Each path is a new rotation, seen through one point. The rows after it are directions, each followed by how far the rotation turns it, in degrees each step (0 if it stays put).
Each turn is a multiple of 5 degrees from 10 to 175, or 0.
Each row of a path follows its step; steps can be skipped.
path 1
step 0: .15 -.10 -.03 .12 .00 -.01 .00 .24 -.15 -.05 .22 -.06 .05 -.13 .01 -.10 .18 -.14 -.11 -.19 .24 -.31 -.02 -.08 -.01 .36 -.04 .06 -.41 .25 .27 -.10 .04 .04 .20 -.13 -.08 .06 .11 .07 .04 .05 -.06 .00 .05 .15 -.34 -.07 .03
step 1: .20 -.04 .21 -.11 .08 .04 -.07 -.08 -.09 -.12 .11 .12 -.20 -.09 .17 -.14 -.01 .01 .32 -.15 .06 .06 -.13 -.03 -.16 -.13 .24 .12 .08 .05 -.02 .00 .28 -.26 .12 -.01 .21 -.14 .02 .03 -.14 .08 -.01 .15 -.51 -.21 .23 .06 -.10
step 2: -.05 -.05 -.23 .01 .28 -.22 -.04 -.23 .05 -.16 .25 -.05 .01 .23 .07 -.15 -.12 -.08 .13 .13 .28 .08 .18 -.05 .13 .10 .11 -.14 -.14 -.21 .00 -.34 -.14 .03 -.02 .01 -.10 .01 -.08 .08 .20 .15 -.26 -.21 -.03 -.05 -.24 .04 .22
step 3: .09 .05 -.01 -.33 -.13 -.06 -.03 .06 -.18 .24 .22 .07 .11 -.09 -.08 .05 -.13 .19 -.12 -.10 .02 .24 .03 -.04 .20 -.13 -.17 -.12 .06 .18 -.12 -.03 .30 -.11 .23 -.36 -.33 .07 .16 .07 .06 -.03 .16 .14 -.22 -.08 -.02 -.05 .05
step 4: -.04 -.09 .34 -.07 -.02 -.16 .01 .01 -.12 -.05 .16 -.03 .00 .03 -.06 .04 .17 .01 .27 .05 .03 .23 -.13 -.04 -.20 .11 .06 -.08 .02 .01 .37 .19 -.12 -.19 -.26 .24 -.14 -.10 -.03 .19 -.04 -.13 -.16 -.02 .06 -.13 -.45 -.12 .11
step 5: .01 -.13 .06 -.11 -.06 .08 -.02 .02 .37 .08 -.13 -.20 .14 -.04 .23 .06 -.02 .13 .29 .10 .10 .02 .04 .05 .04 .39 -.06 -.06 .29 .04 -.11 -.23 -.08 .01 .23 -.26 -.10 -.05 .08 .12 -.04 -.19 -.08 -.06 -.34 .17 .21 -.03 .03
step 6: .01 -.18 -.27 -.27 .05 -.20 -.19 -.04 -.03 .00 -.13 -.08 .01 -.03 -.13 -.20 -.02 .04 .01 -.10 .04 .01 .29 -.09 -.09 -.31 .08 .20 .27 -.11 .11 .06 -.13 -.13 .02 .04 -.15 .34 .10 .03 -.35 .06 -.15 -.09 .17 -.13 -.20 -.19 -.03
step 7: -.15 .02 .08 -.09 -.14 .09 .17 .41 -.15 -.03 -.02 .01 .25 -.05 .20 .00 -.19 .26 .24 -.04 .14 .00 -.08 -.02 .27 -.05 -.06 .15 -.16 .19 .20 -.21 -.23 -.07 .02 -.11 .09 .02 -.13 -.06 .05 -.17 .13 .14 .15 -.03 .06 .01 .36
step 8: -.21 -.14 .27 -.06 .10 -.01 -.07 -.07 -.06 .05 -.08 -.13 .04 .12 -.14 .12 -.11 -.13 .10 -.16 -.09 -.09 .12 -.10 -.36 .16 -.16 .39 -.04 -.23 -.18 .08 .00 -.23 .44 .10 .03 -.16 -.04 .19 -.09 .09 .09 .08 -.01 -.07 -.17 -.10 -.09
step 9: .29 -.13 -.06 .21 -.17 .03 -.25 .05 -.13 -.12 -.08 .09 -.25 .15 .02 -.30 -.09 -.30 .04 .12 -.01 -.19 .06 -.14 .14 .08 -.04 -.06 .07 .06 .12 -.22 -.21 -.32 .05 -.06 -.09 -.09 .08 -.08 -.05 -.21 -.03 -.04 -.03 .16 .14 .04 .39
Directions:
.06 .06 .11 .00 -.05 .00 .00 -.01 -.01 .02 .01 .00 -.03 -.08 .02 -.06 .04 -.05 -.05 -.04 .01 -.03 .01 -.06 .05 -.04 .02 .02 .02 -.08 .03 .02 .01 -.01 -.01 .01 -.07 .08 .05 .02 -.04 .03 .09 -.06 .00 -.01 .04 -.01 .04 : 130
-.02 -.02 -.06 -.09 -.03 .02 .07 .08 -.03 .10 .04 .05 .07 .05 .02 -.01 -.02 -.06 -.03 .04 -.03 .03 .03 .03 .06 .00 .01 .00 -.02 -.07 -.02 .09 .01 .01 .00 .04 .06 .00 -.01 .04 .00 .06 .01 -.01 -.02 -.01 -.02 .00 .07 : 85
.00 .02 -.01 -.06 -.03 -.02 -.08 -.01 .02 -.02 .00 .02 -.08 .04 -.03 -.06 .03 .09 .01 .04 .00 -.01 .01 -.01 -.07 -.08 .08 .00 -.01 -.09 .02 .06 .04 .02 .05 .05 .03 -.02 -.01 .02 .03 -.06 .02 .03 .04 .06 -.06 .00 .01 : 155
.02 .00 -.02 .04 -.06 .02 -.06 -.01 .02 -.04 -.04 -.05 .00 -.02 .02 -.09 .04 -.07 .00 .01 -.01 .02 -.08 .09 -.04 .06 -.02 -.01 .04 -.03 .04 .03 .05 .02 .01 -.06 .05 -.02 -.02 .01 -.11 .04 -.07 .01 -.06 .05 -.02 -.01 .05 : 85
.02 -.07 -.01 .00 -.03 .00 -.02 -.12 .02 .01 -.02 .03 .06 .03 .06 .03 -.05 -.05 -.01 -.02 -.03 -.04 .02 .01 -.04 -.06 .03 -.08 .03 -.04 .01 -.08 -.09 .01 .03 .05 .05 .00 .09 .02 -.01 -.02 .01 -.01 -.07 .02 .00 .06 -.01 : 100
-.06 .00 -.08 .00 .01 -.01 .02 -.01 .08 .01 -.01 -.06 -.07 .02 .03 -.03 .02 -.07 .03 -.01 -.06 -.02 .07 .01 -.07 .01 -.02 -.03 .02 -.03 -.07 -.05 .05 -.07 -.01 .00 -.07 .03 .01 .00 .09 .03 .01 -.03 .01 .02 .06 -.05 .07 : 110
-.03 -.01 -.02 .04 .03 .01 .04 .05 .02 -.06 .00 -.04 .01 .03 -.05 -.07 .01 -.03 .00 -.02 -.02 -.09 -.01 -.09 .01 -.07 -.04 .09 -.07 .00 .01 -.04 .04 -.04 .06 -.01 .11 -.05 .06 -.04 -.01 .01 .02 -.02 -.04 -.04 -.02 .06 .02 : 45
path 2
step 0: -.23 -.23 -.21 -.04 .02 -.19 -.12 -.05 .04 .01 .04 .04 -.01 .23 .31 .22 .15 -.07 .11 -.07 .13 .09 -.22 -.02 -.10 -.15 .06 -.03 -.18 -.01 .02 .14 .16 .10 .10 .07 -.28 -.12 .40 .04 -.12 .18 .34 -.04 .07 .09 .08 -.10 -.18
step 1: -.09 -.15 .02 .02 .18 -.14 -.03 .02 -.02 -.04 .13 .21 -.20 .26 .21 .01 .02 .15 .22 -.04 .21 .01 -.12 -.18 -.03 .14 .02 -.06 -.16 .14 -.16 -.12 -.20 .06 .20 .14 .23 .18 .25 .14 .14 .01 -.16 -.04 .36 -.23 -.14 -.19 -.07
step 2: .12 .13 -.02 -.02 .05 -.09 -.01 .04 .07 .23 .14 .03 .06 -.07 .28 .10 .03 -.12 .21 .26 -.09 .13 -.26 -.15 .16 .03 .14 -.19 .01 -.01 .04 .03 -.08 .29 .45 .15 .14 -.20 .15 -.20 -.19 .15 .11 .06 .03 .02 -.08 -.20 -.14
step 3: -.13 -.02 .01 -.18 .16 -.11 .11 .09 -.12 .20 -.08 -.05 .05 .26 -.07 .25 -.05 -.23 .03 .05 .07 -.04 -.12 -.12 -.17 .00 .02 -.10 -.33 -.02 .19 -.10 -.15 .24 .13 -.12 -.02 -.07 .18 .20 -.06 -.07 .27 -.17 .48 .05 .00 -.04 -.01
step 4: -.01 -.14 .07 -.01 .11 -.38 .09 .17 .07 .02 -.05 -.04 -.06 .17 -.07 .13 -.13 -.07 .23 .04 -.14 .32 .06 .15 .08 .21 .00 -.02 -.08 -.06 -.03 .10 -.18 .16 .20 .08 .52 -.13 .01 .08 .03 .09 -.15 .20 .19 -.06 -.13 -.08 .18
step 5: -.08 -.25 .04 -.01 -.15 .04 -.06 -.06 .11 .16 .05 -.05 .15 .18 .02 .12 .04 -.07 .22 -.06 -.22 .37 -.23 .02 -.21 -.03 -.06 -.09 -.03 -.08 .04 -.15 .13 .21 .16 .11 .04 -.36 .14 -.07 -.21 -.02 .30 -.04 .00 .32 -.04 -.08 .18
step 6: -.38 -.39 .05 .05 .01 -.15 .07 .12 -.15 -.06 -.06 .13 -.25 .28 -.05 -.24 -.10 -.10 .30 -.04 .15 -.05 -.06 .14 -.12 .12 -.01 .01 -.15 -.22 -.05 -.10 -.15 .11 .01 .01 .10 -.04 .26 -.02 -.14 -.05 .10 -.22 .21 -.07 -.05 .07 .19
step 7: .16 -.22 .07 .04 -.12 -.11 -.16 .09 -.05 -.09 .11 .01 -.16 .15 .10 -.06 -.15 .05 .15 .14 -.17 .28 -.16 .17 .25 .23 .03 -.17 -.11 .08 -.39 .15 .02 .01 .16 .10 .21 -.13 .29 -.25 -.06 .23 .21 .01 .00 .02 .09 -.08 -.07
step 8: -.17 -.03 .19 -.21 -.19 .06 .17 .01 .01 .13 .24 .01 .16 .05 .10 .03 -.12 .01 .08 .04 .05 -.10 -.16 .08 -.13 .01 .06 -.16 -.16 -.04 -.20 -.18 -.10 .04 .11 .20 -.15 .03 .38 -.06 -.06 -.12 .23 -.20 .33 .28 .15 -.30 .05
step 9: -.15 -.05 .04 .07 .07 -.30 .19 .33 .07 .13 .09 -.24 .05 .21 .20 -.26 -.01 -.14 .01 .18 .10 -.04 .15 .09 .09 .14 .12 -.13 -.05 -.21 -.26 .13 -.25 -.04 .26 .05 .18 .11 .17 .08 -.04 .05 .19 .05 .21 -.22 .00 .03 .01
Directions:
.00 .03 -.09 -.10 .00 .06 .02 .06 .03 -.04 -.01 .02 .00 .01 .00 .01 -.03 .03 .08 .00 .05 -.06 .04 -.08 -.02 .03 -.01 .07 -.01 -.04 -.02 .03 .00 -.02 -.02 .04 .02 .01 .02 .07 .05 -.03 .03 -.09 .04 -.03 -.02 .04 .10 : 140
-.01 .08 -.02 -.03 -.03 -.07 .01 .04 -.01 .12 -.02 -.08 .08 .03 -.01 .04 -.05 -.01 -.03 .00 -.04 .03 .02 .08 -.07 -.01 .01 .07 .07 .00 .05 .01 -.01 .02 -.01 -.02 .06 .05 -.02 .05 .03 -.03 .04 .05 .00 .00 -.02 .02 .03 : 60
.00 .08 -.01 -.01 -.07 .09 .06 .01 .03 -.10 .03 .05 .00 -.01 .04 .00 -.05 .02 -.01 .00 .00 .06 -.01 .01 -.04 -.03 .01 .04 -.01 .12 -.03 -.03 -.05 .03 .05 -.01 .06 -.01 -.01 -.06 .00 .02 .00 .08 -.01 .05 -.04 .00 .03 : 125
-.10 .04 .01 .02 .03 -.04 .00 -.01 -.01 -.03 -.05 .05 .04 -.10 .05 .00 -.04 -.03 .05 .04 .02 .07 .08 .00 .03 .00 -.02 .01 .05 -.05 -.03 .13 -.03 .02 -.04 -.02 .01 .00 .01 -.04 -.05 -.05 .00 -.01 -.01 .01 -.05 -.05 -.04 : 155
.01 .01 .05 .06 -.06 .04 -.03 .00 .02 -.05 .00 -.02 -.02 .00 .02 -.07 .02 .00 -.06 .01 .00 -.04 .02 .12 -.04 .05 -.01 .01 .03 -.04 -.08 .03 -.06 -.02 -.06 .04 -.02 .02 .09 .03 .03 .04 .07 -.04 -.04 .04 .07 -.04 .05 : 35
.02 .03 .03 -.05 -.07 .00 -.03 -.07 .04 .02 -.01 .04 .02 .00 .07 .07 .00 .07 -.04 .01 -.06 -.01 -.06 -.03 .07 .04 .00 -.02 .04 -.07 -.02 .05 .04 .07 .05 -.07 .02 -.04 .02 -.02 .00 -.02 -.04 -.02 -.04 -.01 .06 .04 .08 : 135
path 3
step 0: .12 -.05 .00 .04 .10 -.10 -.24 .05 .15 -.05 .09 -.10 -.14 .30 .26 .29 .15 -.03 -.26 .30 .14 -.09 .09 -.06 .04 .16 .05 .20 -.19 -.07 .04 -.07 .01 -.04 -.12 -.03 -.29 .03 -.08 .00 .39 .00 .20 -.13 .07 -.09 -.07 -.15 -.02
step 1: -.06 -.08 -.10 .23 .11 .04 -.16 .28 -.19 -.20 .18 -.18 .14 .14 .04 .14 .13 -.12 -.13 -.02 .05 -.36 -.11 -.11 .15 -.10 .03 -.26 -.05 -.05 .02 -.06 .14 .10 .13 .09 -.04 .07 .04 .22 -.13 -.04 .37 -.11 .23 .03 -.01 .01 -.28
step 2: -.06 .08 -.18 .18 .33 .03 .14 .01 .31 -.22 .00 -.12 -.29 -.04 .09 .10 .18 -.09 .18 -.12 -.06 -.02 -.02 -.24 -.18 -.21 .16 -.11 -.02 -.06 .12 -.31 .17 .21 -.08 .15 -.19 .18 -.10 .10 .24 -.05 .04 -.03 .10 -.04 .02 .16 -.06
step 3: .14 -.35 .01 -.01 .11 -.08 -.27 .23 .10 -.11 .11 .12 -.36 .06 -.02 .05 -.11 -.25 .08 .08 .12 .08 .08 -.06 .19 -.02 .20 .01 -.11 .11 -.11 -.25 .39 -.01 .16 -.10 -.09 .08 -.23 .03 -.01 .04 -.02 -.11 .07 -.02 .15 -.15 -.06
step 4: .17 -.06 -.13 .06 .16 .22 -.07 .14 .05 -.16 -.06 -.42 -.06 -.06 -.11 .04 .00 .08 -.07 -.13 .23 .08 .28 .02 .05 -.01 .28 .07 .05 .00 .10 -.04 -.04 .02 .34 -.02 -.14 -.04 .08 .12 .01 -.12 .10 -.39 -.04 -.07 -.05 -.04 -.32
step 5: -.12 -.03 .00 .13 .29 -.02 -.18 .17 .22 -.05 -.09 -.20 .08 .08 .13 -.02 -.12 -.09 -.12 .08 .10 .01 -.11 -.22 -.06 -.02 -.01 -.17 -.12 .07 -.05 -.19 -.06 -.24 .19 .04 -.26 .13 -.02 -.15 .45 -.33 .12 -.11 -.06 .16 -.01 -.14 .07
step 6: -.17 -.20 .05 .02 .13 -.02 -.27 -.07 .08 -.28 .22 -.18 .16 -.02 .23 .25 .20 .10 .12 .04 .02 -.01 .00 -.07 .19 .08 -.08 .00 -.15 .04 -.01 -.09 .45 -.05 -.01 .12 .08 .08 .15 .02 .02 -.19 .14 -.35 .09 -.13 .06 -.10 -.06
step 7: .03 .00 .05 -.02 .21 .02 -.12 -.02 .19 -.14 -.17 -.27 -.20 .39 -.03 .21 .25 -.14 -.01 .05 .15 .13 .13 -.17 -.03 -.04 .09 -.27 .12 .05 .22 -.09 .04 -.06 -.23 .05 .04 .17 .06 .29 .01 .00 .07 -.13 .20 .15 -.11 -.05 -.20
step 8: .27 -.15 -.03 .02 .06 .15 -.07 .28 .09 -.18 -.18 -.30 -.06 .04 .05 -.08 -.06 -.17 .07 .00 .17 -.17 -.11 -.23 -.03 .14 -.06 .08 .03 -.02 -.29 -.13 .45 -.01 .05 .10 -.13 .17 -.16 .17 .13 .01 .13 .02 .14 .13 -.02 .17 .04
step 9: .07 -.19 -.11 .08 .20 .05 .08 .02 .26 -.02 .19 -.15 -.17 -.02 .00 -.17 .19 .07 .03 -.14 .25 -.21 .12 .11 .27 .26 .15 -.05 .09 .00 .16 -.39 .08 .08 .24 .06 .15 .04 .02 .06 .24 -.11 -.02 -.17 .22 -.07 .04 -.05 .04
Directions:
-.07 -.01 -.05 .02 -.05 .02 -.04 -.06 -.01 -.03 .02 -.01 -.08 .08 .02 -.01 -.03 -.03 .04 .02 -.06 .07 .04 -.02 -.03 -.01 -.03 .10 -.02 .07 .08 .00 .03 -.02 -.05 -.04 .04 .01 -.05 -.04 -.06 .00 -.06 -.05 .04 .02 .03 .02 -.02 : 95
-.01 .04 .13 -.02 .05 -.04 -.04 .00 .01 -.01 .07 -.03 .04 .04 .03 .04 .05 .00 -.04 -.02 -.09 -.06 .02 .00 -.05 .00 -.05 .03 .02 -.05 .02 .05 -.01 -.02 -.01 .01 .00 .06 -.02 -.02 -.03 .05 .03 -.09 -.04 .11 .00 -.02 .04 : 60
.02 -.01 -.03 -.05 .03 .02 .10 .01 -.04 .01 -.04 .07 -.01 -.02 -.01 .00 .05 -.04 .06 -.04 -.03 .05 .02 .00 .01 .03 -.09 -.01 -.04 -.08 .06 -.02 .08 -.01 .03 -.01 -.04 .06 -.02 .06 .00 .07 .01 .04 .04 .08 -.01 -.02 -.06 : 65
path 4
step 0: .06 .16 -.04 .12 -.10 -.20 -.06 .03 .26 .32 .10 -.06 -.04 .14 .07 -.09 .12 .06 .09 -.09 -.21 -.27 -.03 .08 .30 -.15 -.21 -.26 .03 .07 -.06 -.23 -.18 -.19 .03 .03 .30 .10 .15 -.30 -.11 -.10 -.16 -.13 -.02 .04 .08 -.22 .04
step 1: .00 -.05 -.07 .14 .03 .29 .00 -.14 .19 .15 .06 -.28 -.27 -.07 .17 .06 -.09 .08 .24 -.13 .10 -.01 .26 -.14 .07 .10 .07 -.11 .00 .01 .23 -.20 .08 .18 .05 .04 -.27 -.11 .35 .19 -.05 -.04 .03 -.02 -.09 -.08 -.21 -.04 -.33
step 2: -.08 .11 .09 -.06 -.23 -.02 -.42 -.09 -.16 .22 .23 .09 -.11 .02 .03 -.07 -.01 -.01 .01 -.07 -.08 -.13 .10 .19 .09 .18 .10 -.11 -.12 -.23 .20 .10 -.18 -.17 .03 .17 -.17 -.05 .12 -.17 .10 -.10 -.05 .03 -.28 .15 .32 -.11 .28
step 3: -.01 .11 -.03 .09 -.09 .18 -.04 -.05 .34 -.13 .31 -.13 -.31 -.14 -.02 .10 .00 .23 .06 .22 -.08 .01 .21 -.32 -.18 -.07 -.12 -.01 -.15 .10 -.04 .01 .20 -.20 .14 .06 .13 -.04 -.02 .23 -.05 -.12 .23 -.28 -.16 .05 .00 .02 .17
step 4: -.13 .18 .09 .03 .06 .03 -.01 -.05 -.31 -.05 .03 .02 -.11 -.02 .21 .02 .15 .11 -.12 -.10 -.12 -.14 -.07 -.15 -.08 -.06 -.17 -.08 .13 .01 .07 -.41 -.22 -.20 .16 .14 -.28 .07 .06 -.43 .03 -.34 -.11 -.13 .03 .01 -.08 -.17 .13
step 5: .02 -.08 .22 .35 -.05 .20 -.18 -.04 .27 -.10 .28 -.33 -.07 .09 .03 -.05 .28 .06 -.05 -.13 .15 .11 .26 .04 -.10 .01 .13 .08 .03 .08 .12 -.22 .13 -.07 .02 -.20 -.07 -.18 -.04 .08 -.15 -.05 .02 .20 .20 .19 .21 -.10 -.08
step 6: .08 -.10 .05 -.12 .02 -.19 -.21 .06 -.06 .18 .14 .21 -.17 -.26 .02 -.10 .20 -.07 -.04 .02 -.10 -.29 -.20 -.02 .00 .18 -.01 .01 .07 .13 .16 -.04 -.29 -.05 .36 .21 -.16 -.32 -.10 .06 -.01 -.07 .20 -.17 .00 .12 .20 -.06 -.20
step 7: -.24 .04 -.04 .15 -.10 .07 .14 .19 .07 .01 .13 -.27 -.31 .02 .14 .12 .16 -.01 -.21 .05 -.04 .14 .16 -.21 -.16 .03 .11 -.25 .01 .20 .23 .12 -.08 .10 .04 .12 .41 .16 .00 .03 .12 .06 -.05 -.04 .03 .38 .01 -.19 -.02
step 8: -.03 .01 .02 .07 .12 -.03 -.03 .18 -.30 -.02 .08 -.11 .01 -.36 .15 .08 -.10 -.02 .06 -.23 .01 -.27 .10 .16 .01 -.28 -.14 -.24 .01 .22 .18 -.09 -.13 -.21 -.03 .01 -.30 -.03 .06 .13 .08 -.23 .01 -.08 .14 .18 .06 .35 .03
step 9: -.04 -.23 -.09 .13 -.19 -.05 .09 -.07 .14 -.22 .15 -.09 .03 -.06 -.05 -.02 .18 .16 .05 -.20 .01 -.18 -.02 -.10 .01 -.15 .36 -.06 -.04 -.05 .32 .18 .21 -.33 -.13 .16 -.05 .10 -.16 -.16 -.08 .06 .10 .10 -.03 .21 .08 -.39 -.12
Directions:
.02 .01 .00 .01 -.01 -.03 -.09 -.03 -.03 -.08 .08 .05 .04 -.04 -.07 -.07 .03 -.03 .05 -.03 .04 -.07 .02 -.01 -.02 .04 .09 -.01 .02 .01 .02 .03 -.01 -.07 .00 -.11 .05 -.01 .01 .01 .05 .04 .02 .02 -.02 -.05 -.01 .03 .01 : 110
-.03 .02 -.05 -.01 -.03 .03 .05 -.02 .00 -.02 .01 .00 -.02 .07 -.03 -.02 -.01 .02 -.03 -.03 -.07 -.07 .04 .03 .10 .06 .05 .09 .06 .03 .00 .08 -.07 .04 -.02 -.03 -.01 .07 -.05 -.06 -.02 -.08 .01 .00 .02 .03 .02 -.03 .04 : 160
.00 .02 .05 -.03 .06 -.04 -.05 .07 .07 .00 .03 .02 .00 .08 .01 .00 -.02 -.03 .02 .02 .04 .01 -.05 -.06 -.02 .05 .02 .06 .06 .05 -.08 -.08 -.01 -.02 -.04 -.03 -.01 -.07 -.06 -.06 -.04 -.02 -.05 .00 .05 .03 -.01 -.03 -.07 : 60
.04 -.08 .01 .04 .08 -.02 .02 -.05 .02 .01 .02 -.04 -.03 .07 -.01 -.04 .06 -.02 .02 .00 .00 -.05 -.03 .08 .02 .02 .05 .05 -.04 -.08 .03 -.02 .05 .06 .00 .02 -.06 -.04 .07 -.03 .02 .02 .03 .02 .03 -.03 .05 -.04 -.10 : 85
.13 .01 .01 -.12 .04 .04 .05 .03 .04 -.03 .00 -.01 .01 -.01 .01 -.03 -.05 -.03 .03 .00 -.05 .03 -.03 .07 -.07 -.04 .05 .04 -.03 -.03 .03 .00 -.05 .01 .05 -.03 .03 .01 .00 .03 .00 -.02 -.07 .04 .02 -.01 -.05 -.06 .05 : 0
.02 -.08 .01 .02 -.04 -.05 .06 .04 .01 -.04 .09 .00 -.03 .02 .01 -.05 -.05 -.07 -.04 .06 -.06 .01 .00 -.07 -.03 .05 -.06 -.01 -.03 -.07 -.07 .05 -.05 -.03 .04 .01 .06 .04 .04 -.02 .00 -.01 .00 -.07 .03 -.04 .02 .03 -.03 : 100
